Each row has a name. After each piece below comes the name of the row it's from, unless a question asks for something else. Each question is about the rows just above it.

+0.44; -0.23; -0.67; -1.10; +1.65; -0.78; +1.29; +0.67; +0.96; -3.33; +2.04; +0.33; +1.28; +1.45; +0.13; -3.69; -3.74; -2.05; -1.05; -1.84; +3.69; +1.38; +0.99; +2.40; -1.11; -0.88; +1.55; -0.95; +1.98; -7.48; +0.28; +1.54; +0.14; +3.17; -3.34; -4.69; -0.13; -8.17; +0.73; +2.26; -4.16; +0.78; +3.45; +1.80; -2.29; +0.81; +0.89; +2.69; -0.92; -0.07; -2.09; +1.02; -3.16; -0.52; -2.65; +2.02; +0.65; +2.27; -2.50; -2.07; -2.32 : Z_177
-4.16; -2.65; -2.50; -3.16; -0.68; +0.89; -0.13; +1.54; +1.45; +1.29; +0.67; -3.34; -1.11; -2.05; +0.73; -2.29; +1.55; +2.04; +1.98; +3.69; -1.84; +0.14; +3.17; +0.96; -3.33; +2.69; +1.65; -8.18; -3.69; -0.07; -3.74; -1.05; -2.07; +2.26; +0.28; -4.69; +0.65; +0.13; -2.09; +0.99; +1.80; -0.23; +2.02; +2.27; -7.48; -0.92; +2.40; -0.52; -1.09; +0.33; -0.95; +1.38; +0.81; +1.02; +0.44; -2.32; +3.45; -0.88; +1.28; +0.78; -0.78 : Z_632
+0.33; -0.23; -3.69; -0.95; +0.78; +2.69; -0.92; -1.84; -2.29; -1.05; +0.67; +1.65; -2.09; +0.89; +0.14; -1.09; -8.18; +2.02; -2.05; +0.13; +0.81; -0.88; -2.50; +3.69; +1.98; +2.26; -3.74; -0.52; +2.40; +0.73; +0.44; +1.55; +3.45; -0.07; +1.45; +0.28; -3.34; -3.16; +0.65; +1.54; -4.16; +2.04; -0.78; -2.07; +1.80; +3.17; +1.02; +2.27; -2.65; -1.11; +1.28; +0.96; +1.29; -7.48; -2.32; -4.69; -0.13; +1.38; -3.33; -0.67; +0.99 : Z_956
q: +1.45; +0.28; -3.34; -3.16; +0.65; +1.54; -4.16; +2.04; -0.78; -2.07; +1.80; +3.17
Z_956
+1.98; +2.26; -3.74 is in which row?
Z_956
q: -3.16; -0.68; +0.89
Z_632
Which row holds these entries in another order? -8.18; -7.48; -4.69; -4.16; -3.74; -3.69; -3.34; -3.33; -3.16; -2.65; -2.50; -2.32; -2.29; -2.09; -2.07; -2.05; -1.84; -1.11; -1.09; -1.05; -0.95; -0.92; -0.88; -0.78; -0.68; -0.52; -0.23; -0.13; -0.07; +0.13; +0.14; +0.28; +0.33; +0.44; +0.65; +0.67; +0.73; +0.78; +0.81; +0.89; +0.96; +0.99; +1.02; +1.28; +1.29; +1.38; +1.45; +1.54; +1.55; +1.65; +1.80; +1.98; +2.02; +2.04; +2.26; +2.27; +2.40; +2.69; +3.17; +3.45; +3.69
Z_632
+0.33; +1.38; +1.80; -0.52; +1.45; +0.73; +3.69; -0.92; -8.18; +0.13; -0.78; -3.74; -1.09; -2.07; -3.33; -0.23; +1.98; -3.16; +1.28; +2.26; -2.65; +2.40; +1.65; -0.67; -0.07; -0.95; +3.45; -2.29; -0.88; +0.99; +0.78; -1.11; +1.02; -0.13; -7.48; +1.54; +2.02; +0.81; +0.65; -4.16; -4.69; +0.14; -2.09; +1.55; +3.17; +0.67; +2.69; +2.04; -2.50; +0.28; +0.44; -1.84; +2.27; +1.29; -3.34; -2.05; -3.69; -1.05; +0.96; +0.89; -2.32 is which row reordered?
Z_956
+0.99; -0.67; -3.33; +1.38; -0.13; -4.69; -2.32; -7.48; +1.29; +0.96; +1.28; -1.11; -2.65; +2.27; +1.02; +3.17; +1.80; -2.07; -0.78; +2.04; -4.16; +1.54; +0.65; -3.16; -3.34; +0.28; +1.45; -0.07; +3.45; +1.55; +0.44; +0.73; +2.40; -0.52; -3.74; +2.26; +1.98; +3.69; -2.50; -0.88; +0.81; +0.13; -2.05; +2.02; -8.18; -1.09; +0.14; +0.89; -2.09; +1.65; +0.67; -1.05; -2.29; -1.84; -0.92; +2.69; +0.78; -0.95; -3.69; -0.23; +0.33 is which row reordered?
Z_956
Put -1.11; +2.69; +0.65; +3.69; -0.52; -2.32; -3.74; -3.16; +1.28; -1.84; -0.07; +2.40; -4.69; -3.69; +1.65; -0.95; +1.38; +2.04; -0.67; +2.26; -2.65; -1.05; +2.02; +0.14; -0.23; +0.96; -2.09; -2.29; +3.45; +0.73; +0.33; -7.48; +1.55; -8.18; -4.16; -2.05; +0.89; +1.98; -0.92; -3.34; +0.44; +0.81; +0.99; +2.27; -0.88; +0.78; +0.13; -0.13; -2.07; -1.09; +1.29; +1.54; +0.67; -3.33; +3.17; +1.80; -0.78; +1.45; -2.50; +0.28; +1.02 back in order: which row is it?
Z_956

